Families of rows that turns and mirrors carry onto each other, the same ones carrying the whole set onto itself: the rest of each named row's family, in list order
6 families of 3 rows
z305: [ -7   4   4  -8  -3  -8   5   5  15 -17  18   8   7  11]
z770: [  4   4  15 -11  -7   4  -2 -12   1  -2   1   6   4   3]
z704: [ -6   6   1 -10   0  -8  -1   0  15 -23  15   7   8  13]
z688: [ 2 15 -3 -5 18  7  6  8  2 -7  8  2  2 18]
z822: [  5  10   1 -10  18   9  -5   6   1  -6   6  -6  -1  16]
z973: [  2   3  15  -6  -5   3   1 -14  -1  -3   2   9   1   2]
z273: [ -7   6  -1  -6   4 -12  -2   2  15 -20  14   8   6  11]
z97: [-12   3  -2 -10  -2  -7  -2   3  12 -17  16   7  10   8]
z761: [ 6 12 10 -4 -2  3  1 -9 -3  2 -3 11  2  7]
z96: [  3   6  14 -11  -7   0  -2  -8  -2   5   3   6   0   3]
z669: [ -5   5   1 -13   1 -10   6   4  12 -21  16   7   9  12]
z365: [ 9 10  3 -4 17  6  0  7  0 -7  6 -5  0 18]
z754: [  1   3  11  -4  -7   3  -8 -10  -3   0   1   6   2   3]
z779: [  6   7  13 -10  -7  -4  -2 -11  -1   1   1   5   6   3]
z327: [ 3  9  0 -9 20  8 -2  5  1 -2  8 -6  0 12]
z546: [ -8  12  -1 -10  -1 -11   5   1  12 -14  10  15  11   8]
z575: [ 4 12  1 -3 15  6 -2  8  2 -4 11 -7 -4 19]
z625: [ 0  5 -1 -4 16 13 -2  6 -1 -8 10 -5 -1 16]

Which other rows belong to the same family as z688? z761, z546
Which other rows belong to the same family as z575? z305, z96
Which other rows belong to the same family as z669? z365, z779
Which other rows belong to the same family as z327? z973, z273

Families of rows that turns and mirrors carry onto each other, the same ones carrying the whole set onto itself: the rest of each named row's family, in list order
5 families of 8 rows
z461: [-14  11 -16  -9   1  11   4  10  -8  -3  -1   4   8  10   1  -7  -2   4
   1  -1  -3  -5   7  14  11  -2  -7   4  -6   1  -3 -15   0   9   8  -6
   7  -7  -1   3 -14   1  -9   1  10   3  -2   2  -2   8   2   3   3  16
   2]
z805: [  3 -21   2   0  -3  -1 -11  -7  10   6  10  12   9  -5   2   3  -4  -2
   7  13 -12  18   3   6   6  -5  -2   0  -6   5   1 -16  10  -7  -6   1
   7   5  -5   4   7  -3   4   7   6  -8  12  -3 -10   8   4   6 -13   4
   7]
z364: [ -7 -10 -18  -6   6  15   2   4  -3   5  -6  -5   2  -8  -7   8   8   5
   4  -6   6   3  11   0   2  -6   6  13  -4   1  -7   0   5   4  -4   6
  10  -1  -4  -2  -6   5  -4 -12  15   2  -4 -16 -10   3   3  -2   0  18
   2]
z886: [-11  10  -8   0   6   6  -4   4  -5   4   2   2   2   3  -8 -13   0   3
   2 -15  10  -6   9   8   6  -2  -2   9   0   1  -9  -8   3  10   1  -8
   1  -7   5  -7 -15  13  -4  -6   7  11  -6  -8  -7   8  -1   3   9  10
   4]
z254: [  0 -14   5   8  -4  -2  -7 -18   6  11  13  13   2 -14  -4  -6   3   1
   8   5   7  16   6   2  -3  -4  11   0   6   0  -4  -6   5  -6  -5   1
  -6  -3  -2  -5  12  12   8  11   7   6   4   0 -13   8   2  -2  -4  -5
   6]
z634: [ -9  -9 -13  -8   2   9   0  -3   0   8   2  -5   4  -9  -9   7   7   7
  -1 -14   4   0   6   2   9  -4  14   7   1   0   0  -8   3   1   4   2
   8  -2  -5  -2  -8  -2  -1  -8  16   5   4 -19  -2  -3   5  -3   9  21
   1]
z880: [  1 -10  13   0  -6   1  -2  -3  -2   3   0  16   0   4  12  -9  -4  -3
   6   7   5  12   6  15   0  -3   0   2 -11  -2  -5  -6   3  -2   0 -15
   5   3  -2   3   3   6  12  15  -4   1  12  19  -2  17   0   8  -5  -1
   9]
z224: [ -3 -16  -1  16   3  -5  -5   7   7   7   4  11   4  -5  -4   5  -7  -1
   4   5   6  11   4   9  -4  -1  -1  -6  -4  -5  -2  -5   2  -1  -9  -3
   2 -10   4   6  -3  12  10   4  -7   5  -9   4 -11  20   2  13  -2   0
   1]
z645: [-12   0  -6  -3   4   5  -1   5  -9   4  -6  -4  -3   3  -3 -10   3   8
   1 -13  13  -7   8   9  -1  -3   6  12  -3   0  -7  -5  -5   1   1 -15
  -1 -10   6  -5 -17  11   3  -3  13   3  -4  -3  -3   8  -2  -1  15  17
   0]
z28: [-12  -4 -15  -8   3  13   5  13  -9   1  -9  -2   5   9   4   3  -1   8
  -3  -3   1  -5   6  13   4  -1   1   7  -8  -3  -1  -9  -3   2   4 -13
  10 -10  -1   4 -17  -1  -2  -1  11  -1   0  -3  -2   8   2   5   9  22
   0]
z904: [-18  -4 -13  -3   4   7   3   4  -4   8  -5   0  -1 -10  -9   3   5   0
   9 -11   0   5  11  -1   1  -3   5   5   1  10   2  -5   7   5   4   5
   6  -3  -4  -3  -6  -6  -3 -14  16   8  -2 -22   0   5   5   2   8  12
   5]
z929: [-10   0 -18  -8   4  12  -3   3   1   6   3   2   7  -4 -11   0   4   0
   3  -8  -4   1   8   5  17  -2   4   5   3  -5  -5 -12   8   6   6  10
   9   0  -1  -4  -8  -1  -7  -6  12  10   3 -18  -3   0   6  -1   3  15
   4]
z413: [ -1 -21  -5   5  -5   5  -2  -4   9   7   9  15   9  -9   3   8  -1  -1
   8  16  -8  20   1   3   5  -2   3  -4   0  -5   3 -13   7  -6  -1   7
   7  -2  -6   1  12  -2   4  12   5   0   7   1 -10  11   8   5  -9   4
   4]
z821: [  3 -14  17   5  -8  -5  -7 -16   4  13   6  13  -3 -13   3  -4   5  -7
   6  -1   7  15   8   2  -3  -4   6   4   1   1  -1  -4   7  -4 -11  -7
   2   7  -3  -3   3   8   7   5   4   9  10   6  -3   6   2  10  -4  -5
  13]
z321: [  4 -18   5  -3   0   6  -7  -2  12   2   0   7   0  -1   6   4  -1  -7
   4  19 -11   8  -2   4   6  -5  -4   2   0  -5  -1  -8   3  -4  -9   5
   5   5  -9   3  11   0   6   8   6 -14   8   2  -7   9   2  12 -11   5
   9]
z966: [  1 -10   7   4  -1  -5 -10   0  -1   0   2  14   4   6   8 -13  -6  -1
   8  15  -2   9   5  14  -3  -3  -8   5 -11   4  -4 -12   2  -8  -7 -15
  -2  -3   3   4  -2  10   9  11   2 -11   3  13  -9  16  -4   6  -7  -2
   5]
z561: [ -1 -17   6  11   5 -10 -13   9  13   6   4  10   1  -2  -2   2  -8  -3
   1   7  -2   9   6  13  -1  -4  -7   0 -11  -2  -7  -8   3  -6 -11  -6
   2  -4   6   8  -5  12   6  -1  -6  -6  -2  -1 -10  18   1  10  -8  -3
   3]
z718: [  0  -7  16   3  -3   0  -1  -3  -3   3   3   5   6  -4   2 -11 -11   1
   9   8   7  10  -6  14  -6  -4   0   7 -13   3   2  -8  -2  -8 -15 -21
   2  -2   3   0  -1   7  12  12   0  -5   3  14  -7  15   1   5  -6  -4
  10]
z144: [  2 -22   7  10   7  -2  -7   7  16   1   0   5  -2  -4  -3   3  -4  -6
   1   6   5   6   1   1   7  -7  -6  -2  -5  -4  -8  -7   7   3 -12  -8
   9   2  -1   4   3   9   7  -2  -1 -10  -1   0 -13  15  -2  13  -7   0
   8]
z519: [  3 -16   8  -4  -4   7   0  -5   4   4   6   5  10 -10   0   3  -5  -1
   9  13  -7  20  -8  12   4  -2   5   1 -10  -2   3 -14   3 -10 -10  -4
  12   5  -2   1   8  -4   8  11   8  -7  11   6  -2   7  10   1 -10   1
  10]
z738: [ -7   0 -18 -13   6  16   4  11  -6  -1  -8  -3   3   6   8   2  -3   8
   5  -2   0  -1   4   7   7  -5   2  12 -11   2  -3  -4   1   4   5   0
  10  -6  -9   2  -7   0   2  -1   8  -5  -5  -2  -8  11   0   1   2  29
   1]
z24: [  2 -17   5   1  -8   4   2  -3   8   7   3  14   1  -9   8  10   2  -6
   2  10  -9  19   3   7   5  -4   1  -1  -4  -2   5 -11   7  -5  -3  -1
  12   8  -7   4   3  -3   7   4  -1   3  13   8   0   9   6  13 -11   4
  12]
z881: [ -8   6  -4  -1   3  -2   5  -3  -6   6  -9   0   1   7  -5 -15  -1   6
   9 -17  13  -3   9  16  -1  -3   1   5  -1   5  -3   3  -3   8   3 -11
   1  -9   9   0 -12  10  -1  -3  15  -2  -8  -1  -6   6   0   5  14  10
   6]
z118: [-19   6 -10 -16  -4  11   6  -8 -12   3  -4   2   1  -1   4 -10   4   1
  14  -2  -4   2   9   5  -1  -1   6   9   0  15   3  -7   1   3   8  -2
  -1  -4  -9  -2  -2  -8   1   1  21   3   4  -6   4   4   1  -5   5  11
   5]
z154: [  0 -16   9   9   3  -3  -3  13   7   5   0   4   5  -9  -3   5 -12   0
   7   4  -1  14  -8  12   1  -4   0  -1 -14  -7   0  -9   2  -6 -15  -8
  10  -2   5   2  -6   6  12   2  -5  -2  -4   4  -6  17   9  12  -4   0
   7]
z755: [-19  -1 -17  -7   6  11   8  16  -8  -2 -11   2   2   9  -1  -2  -6   3
   8  -4  -3   0   9  11   5  -1  -1   3 -11   7   0  -7   3   7  13  -3
   9  -7  -5   3  -5  -8   2  -1   9   1   1  -7   4  16   3   1   8  14
   3]
z842: [-10  -4  -9  -8   6   5  -2   3 -11   0  -7  -2   2  -6   0 -11   4   7
   6 -14  19   0  12   3   2  -8   7  14  -6   7 -14   1   4   4  -4  -9
   4  -7  -3   0  -9  11  -1   0  15   6 -14  -4 -10   5  -3  -5   9  16
   1]
z877: [ -9   9 -11 -13  -2  15  -1 -12 -10   2   4   3   8   2  -6 -15   6   3
   6  -4   3  -1   9   6   7  -3   4  10   5   4  -5 -13   4   6   7  -2
   0  -1  -1  -7  -3   3  -8   3  18   7   8  -7  -5  -2   1  -7   3  10
   7]
z252: [ -9  -1 -13  -3   3   7  11   9  -5   4 -14   0   7  11   2  -2  -6   6
   6  -6  -3   1   5  18   7  -1  -7  -2  -7   1   4  -3   1   7   8  -6
  13  -7   4   5 -14  -2  -4  -3  12  -6  -4   0  -4   9   4  12   9  21
   4]
z776: [ -5   2  -8 -12  -4   9   9 -15  -9   7  -6   2   6   2   2 -13   4   6
  13  -8  -2   6   6  10  10  -5   7   5   2   7   3  -5   1   1  12  -1
   6   0  -2  -4   1  -5  -4   4  26  -5   5  -3  -4  -4   5  -6   8  17
  10]
z221: [-10   1 -11 -21  -2  13  -2  -7 -14   1  -6  -2   3  -2   7  -9   6   4
  10   0   1   2   8   7   2  -4  11  16  -4   3  -7  -1  -2  -2   0   2
   0  -4  -7   0  -4   3   0   8  21   1   0  -2  -5   1   2  -5   6  21
   3]
z156: [ -5  -7 -10  -2   4   5   4  -6   3  15  -4  -1   3  -5 -10  -1   3   5
   7 -17   1   6   8   6  10  -4   9   1   3   1   3  -1   8   2   6   5
  11   0   0  -3  -4  -2  -5  -8  19   1   0 -20  -7  -1   8   1  10  16
   7]
z985: [  0 -13  16  -6   0  -3 -11  -3   5  -7   1  10   1   2  12 -15  -4  -5
   6  10   1   5   1   8   6  -5  -2   2  -4   0  -7 -10  -1  -4  -7 -10
  -2  -1  -5   6   6   7   8  18   4 -11   1  13  -9  11  -4  10  -2   1
   8]
z203: [  1 -19  11  14   1  -3  -4   7   9   8  -1  13  -1  -4   1   6  -3  -6
   0  -2   7  13   8  10   1  -3   0  -1 -10  -7  -5  -4   8   0  -6  -7
  11   4   1   3  -2   9  10   1  -8   7   4   5  -4  20   2  15  -2  -2
   9]
z572: [  7 -16   9   5  -4  -7 -15 -14   9   7  12  12   0 -13  -4  -8   1  -3
  10   1   0  18   7   2   2  -7   6   5  -2   7  -5 -12   9  -8 -10  -1
  -3   7   0  -4   7   8   9   2   7  -4   7  -3 -10   6   1   1  -7  -3
   8]
z947: [-19   3  -6  -3   6   4   1   6 -10   3 -10   1  -1   4  -7 -16  -2   2
  10 -15  11  -3  15  10  -3  -2   5   9  -5  11  -6  -1   3   7   6  -9
  -1  -8  -1  -2  -6   4   3  -2  12   7  -4 -11  -1  13  -2  -3  13   5
   3]
z705: [ -7  -2 -10 -14  -4  14   2 -11 -12   3   0  -2   7  -2   2  -5   8   8
   4  -6   4   2   7   2   9  -3  11  13   2   6   1 -11   1  -1   7  -7
   4  -3  -5  -7  -2  -3  -1   5  22   0  10  -6  -2  -2   1  -8   9  22
   3]
z114: [ -3  -6   2   7  -4   2  -1  -2  -2  -1   4  15   6   1   8  -8  -6  -1
  10  17   1  10   3  13  -4  -1  -2  -2  -7   1  -1 -10  -3  -1  -3 -11
  -4 -10   2   4   1  10  11  17   1  -1   1  21  -9  18  -1   7  -5   0
   2]
z192: [  1 -20  14   1   2  -7 -13 -10   9   4   2   8   0 -12  -3  -7   7  -9
   5   6   6   8   7   0   3  -8   3   3   4  -1 -10  -4   3  -4 -16  -5
  -1   4   0   1   6  11   3   7  11  -5   2  -1  -9   3  -2   5  -3 -10
  10]
z459: [  5 -16  15   5   0  -1  -7  -9   4  10   6   4   5 -15 -10  -2  -2   0
  11  -1   4  17  -3   6  -2  -4   8   6  -3  -2   1  -7   4 -10 -18  -4
   4   6   2  -7   7   7  12   5   4   1   5  -5  -7   7   8   1  -2  -5
  11]

Which other rows belong to the same family as z881? z254, z224, z413, z252, z776, z156, z114
Which other rows belong to the same family as z364? z321, z144, z738, z842, z221, z985, z192
Which other rows belong to the same family as z904? z880, z821, z24, z118, z755, z203, z947
Which other rows belong to the same family as z718? z461, z886, z929, z519, z154, z877, z459

Families of rows that turns and mirrors carry onto each other, the same ones carrying the whole set onto itself: the rest of each named row's family, in list order
4 families of 8 rows
z360: [-5  3  1 -2  3  3  7  7  8  2]
z943: [ -9   2  -3  -1  -3 -10  -9   3 -10   9]
z304: [  7  -9   1   2  -2   1 -19 -12  -5   4]
z3: [  3   0   1  -2  13   1  -7  -2 -13   9]
z29: [ -3  -2   3   5 -15  -4  -9   1   6  -3]
z573: [  8 -11   9   3   1  12  -4  -2  11  -2]
z310: [-1 -5 -4 -5 16  6 -5 -1 -7  8]
z692: [ 11 -10  -8   8  -2   0  -4  -5  -6  -5]
z219: [ 2 -5 -9 -4 16  1 -4 -5 -6  4]
z446: [ -4 -11   6   8 -13  -3  -7   0   6  -3]
z48: [ -2  -7  10   7  -5   4 -14 -11  -5   6]
z725: [-11   1  10   4  10   5  -6   0   5   8]
z113: [  4 -15   5   3   7  11  -3  -2   9  -4]
z275: [  3  -8   7   4   3  -6 -19  -7  -7   6]
z826: [-13  -3  13   1   5   3  -8  -3   6   8]
z591: [ 10 -11 -11   1  -2  -1  -3   3  -8  -4]
z92: [-5 -3 -2 -5  0  2  8  8  6  2]
z756: [ 2 -6  7  3 11 15 -4 -4  6 -2]
z780: [ -4  -6   4   1 -13   3  -2  -4  10  -8]
z914: [  8 -14   6   7   5  11  -3  -6   6   2]
z773: [-8  6 -4 -5 -4 -7 -9  4 -5  4]
z689: [ 0  1 -6 -5  5  0  7  5  2 -4]
z75: [ -2   0  -3  -3  -9 -12  -3  -3  -8   5]
z496: [-3 -2 -3 -2 -1  8  9  5  7  0]
z890: [  1 -12   2   7   5   0 -19  -9  -7   4]
z919: [-8  0 14  1  5 -1 -8 -5  7  7]
z609: [-13   4  11  -6   2   1  -4  -1   3   4]
z370: [  9  -6 -12   0  -5   3  -1   2  -3  -1]
z74: [-6  6 -7 -2 -1 -7 -7 -2 -7  9]
z912: [ 11 -12  -9  -2 -11  -2  -5  -2  -4  -4]
z813: [ -3  -7  12   5 -14   1  -8   2   5   1]
z971: [ 4 -2 -3 -4 16  7 -1 -5 -4 10]

Which other rows belong to the same family as z48? z3, z692, z756, z780, z689, z75, z609
Which other rows belong to the same family as z773? z219, z725, z275, z914, z496, z912, z813
Which other rows belong to the same family as z113? z943, z310, z446, z826, z591, z92, z890

